W =
[[-27 -29  -5 -12 -20 -21  -5   5 -16 -16 -12  -7 -27]
 [-28  -4 -10  -9   1  -4 -11  -9  21  -5  20  -5 -15]
 [-16 -14 -24 -15 -27 -14 -19   5 -23 -32   2 -12 -26]
 [ -6  -3   3   0  -6 -15   6  12  -5   0   8  -6   0]
 [-22 -43  -6  -3  -6 -24  -3  -7  -3 -21  13 -19 -13]
 [  8  10   4   9   2   4  17  16  13   3  15  27  26]
 [  2   3  -5   3   6  15   8  15  29   5   8  19   5]
 [ 10   8  24  -3   2  -4 -13   6 -12  -3   1  -9 -15]]
Rows and columns are counted from 1.
row 1 col 1 -> -27
row 7 col 12 -> 19
row 1 col 4 -> -12
row 2 col 3 -> -10
row 8 col 3 -> 24
row 2 col 1 -> -28
row 6 col 5 -> 2
row 5 col 3 -> -6
row 8 col 2 -> 8
row 8 col 9 -> -12
row 1 col 11 -> -12
row 7 col 2 -> 3
row 4 col 13 -> 0
row 3 col 5 -> -27
row 5 col 4 -> -3
row 6 col 13 -> 26
row 3 col 9 -> -23
row 3 col 13 -> -26
row 5 col 5 -> -6
row 7 col 7 -> 8
row 6 col 9 -> 13
row 3 col 10 -> -32
row 2 col 5 -> 1
row 7 col 1 -> 2
row 5 col 11 -> 13
row 6 col 8 -> 16
row 4 col 7 -> 6
row 2 col 6 -> -4
row 8 col 10 -> -3
row 5 col 1 -> -22
row 5 col 7 -> -3
row 2 col 11 -> 20
row 5 col 2 -> -43
row 3 col 2 -> -14
row 1 col 3 -> -5

arr =
array([[-156,    7,  762, -271,   36, -273],
       [ 463,   28,   67, -512,  470,  -44],
       [-476,  247,   72,  511,  256,  -53],
       [ -66,  124,   79,  -59, -152,    8],
       [ -15,   63,  151,    2,  339, -286],
       [-266,  290, -145, -387,  -26,   92],
       [ 103,  132,  277,   48,    8, -415],
       [  45,   68,  -55,   52,  113,   23]])
Rows and columns are counted from 1.
row 1 col 1: -156
row 3 col 3: 72
row 7 col 2: 132
row 8 col 5: 113
row 5 col 6: -286
row 3 col 2: 247
row 4 col 5: -152
row 7 col 3: 277
row 1 col 6: -273
row 6 col 4: -387
row 8 col 1: 45
row 6 col 5: -26
row 2 col 5: 470
row 3 col 1: -476
row 5 col 4: 2
row 7 col 4: 48
row 1 col 4: -271
row 6 col 1: -266
row 5 col 5: 339
row 8 col 3: -55
row 5 col 1: -15
row 7 col 5: 8
row 3 col 4: 511
row 5 col 2: 63
row 5 col 3: 151

M =
[[ 19.7   1.1  14.8 -19.7 -24.0  10.0  12.6  -1.6  -9.8  20.1]
 [-10.7  18.5 -13.1  -3.5   4.1  19.5  19.6  23.2  -5.5 -10.5]
 [ 21.2 -12.0  17.2 -12.0 -21.7  -5.5  -3.2 -14.6  -4.3  21.6]
 [  0.6  18.5  -3.3 -14.1  -8.3  23.9  25.2  20.2 -10.1   0.9]
 [-11.4 -14.6 -10.8  20.0  14.9 -20.7 -22.3  -8.4  10.1 -11.2]
 [ -1.0  18.9  -4.7 -12.9  -6.8  23.6  24.9  21.0  -9.6  -0.7]
 [ -9.2  18.9 -11.9  -5.3   2.2  20.5  20.9  23.2  -6.2  -9.0]
 [ -6.7 -18.4  -6.5  18.4  10.9 -23.8 -25.0 -13.4  10.1  -6.6]]
Indices start at 1.
(1, 1): 19.7
(5, 10): -11.2
(5, 7): -22.3
(2, 2): 18.5
(5, 4): 20.0
(1, 9): -9.8
(5, 8): -8.4
(7, 6): 20.5
(8, 8): -13.4
(1, 4): -19.7
(8, 2): -18.4
(1, 2): 1.1
(3, 4): -12.0
(3, 1): 21.2
(2, 8): 23.2
(6, 2): 18.9
(3, 10): 21.6
(2, 10): -10.5
(8, 7): -25.0
(4, 3): -3.3
(8, 9): 10.1
(1, 7): 12.6
(4, 7): 25.2
(5, 1): -11.4
(4, 5): -8.3
(5, 9): 10.1
(7, 5): 2.2
(6, 5): -6.8
(3, 7): -3.2
(3, 3): 17.2
(2, 9): -5.5

x =
[[-1 -1  0  0 45 44 45 45 45]
 [ 1  0  0  0  1  0 -1 43 44]
 [ 0 -1  1 -1  1  0  0 44 44]
 [ 0 -1  0 40 45 42 44 45 44]
 [-2  1  2 40 44 45 43 44 44]
 [ 0  1  0 -1  0 -1  2 16 34]
 [ 1  0  2 -1 45 45 44 44 45]
 [ 0 -1  0  0 39 45 45 44 42]
 [ 0 -1  0  0 41 44 45 43 45]]
Rows and columns are counted from 1.
row 1 col 1 = -1
row 2 col 3 = 0
row 4 col 2 = -1
row 2 col 9 = 44
row 6 col 7 = 2
row 8 col 9 = 42
row 6 col 4 = -1
row 8 col 4 = 0
row 4 col 6 = 42
row 1 col 2 = -1
row 8 col 6 = 45
row 3 col 5 = 1
row 4 col 8 = 45
row 1 col 7 = 45
row 8 col 3 = 0
row 8 col 8 = 44
row 1 col 4 = 0
row 2 col 2 = 0
row 7 col 7 = 44
row 3 col 8 = 44
row 1 col 6 = 44
row 6 col 1 = 0
row 9 col 4 = 0
row 5 col 1 = -2
row 4 col 3 = 0
row 6 col 8 = 16
row 3 col 1 = 0
row 3 col 4 = -1
row 9 col 6 = 44
row 3 col 7 = 0
row 2 col 8 = 43
row 3 col 6 = 0
row 7 col 4 = -1

data =
[[-31 -26 -24  -9  -5   9 -42  24 -24  36   5]
 [ 23 -20  15  11  18  -6  25  23  22  -7 -20]
 [ 12  40   9  -1 -29   5   5 -36  -2 -52   8]]
Rows and columns are counted from 1.
(1, 1) => -31
(2, 10) => -7
(3, 10) => -52
(1, 5) => -5
(2, 3) => 15
(3, 2) => 40
(1, 10) => 36
(3, 9) => -2
(1, 11) => 5
(1, 2) => -26
(1, 3) => -24
(2, 8) => 23
(2, 11) => -20
(1, 4) => -9
(3, 4) => -1

B =
[[-30 -20  29 -24  -8   5  30]
 [ 18  32 -26  26 -18 -35 -16]
 [-22 -30  21 -32   6  18  18]
 [ -1 -35   0 -35  26  30 -10]
 [ 21  30 -29  25 -14 -33 -21]
 [-31 -17  30 -22 -11   1  32]
 [ 32  18 -39  15   3 -17 -37]
 [  7  34 -14  27 -28 -41  -1]
 [-31 -12  30 -17 -16  -4  35]
 [ 10  34 -17  27 -26 -40  -5]
 [-25 -22  24 -25  -3   9  26]
 [ 28  25 -35  20  -5 -25 -30]]
Indices start at 1.
(1, 1) = -30
(3, 2) = -30
(3, 5) = 6
(5, 1) = 21
(4, 5) = 26
(5, 6) = -33
(8, 2) = 34
(7, 3) = -39
(8, 6) = -41
(2, 4) = 26
(12, 1) = 28
(8, 4) = 27
(4, 6) = 30
(1, 7) = 30
(9, 4) = -17
(7, 4) = 15
(11, 7) = 26
(9, 7) = 35
(4, 2) = -35
(12, 5) = -5
(7, 2) = 18
(6, 2) = -17
(2, 3) = -26
(11, 6) = 9
(12, 6) = -25
(11, 5) = -3
(6, 7) = 32
(3, 7) = 18
(4, 7) = -10
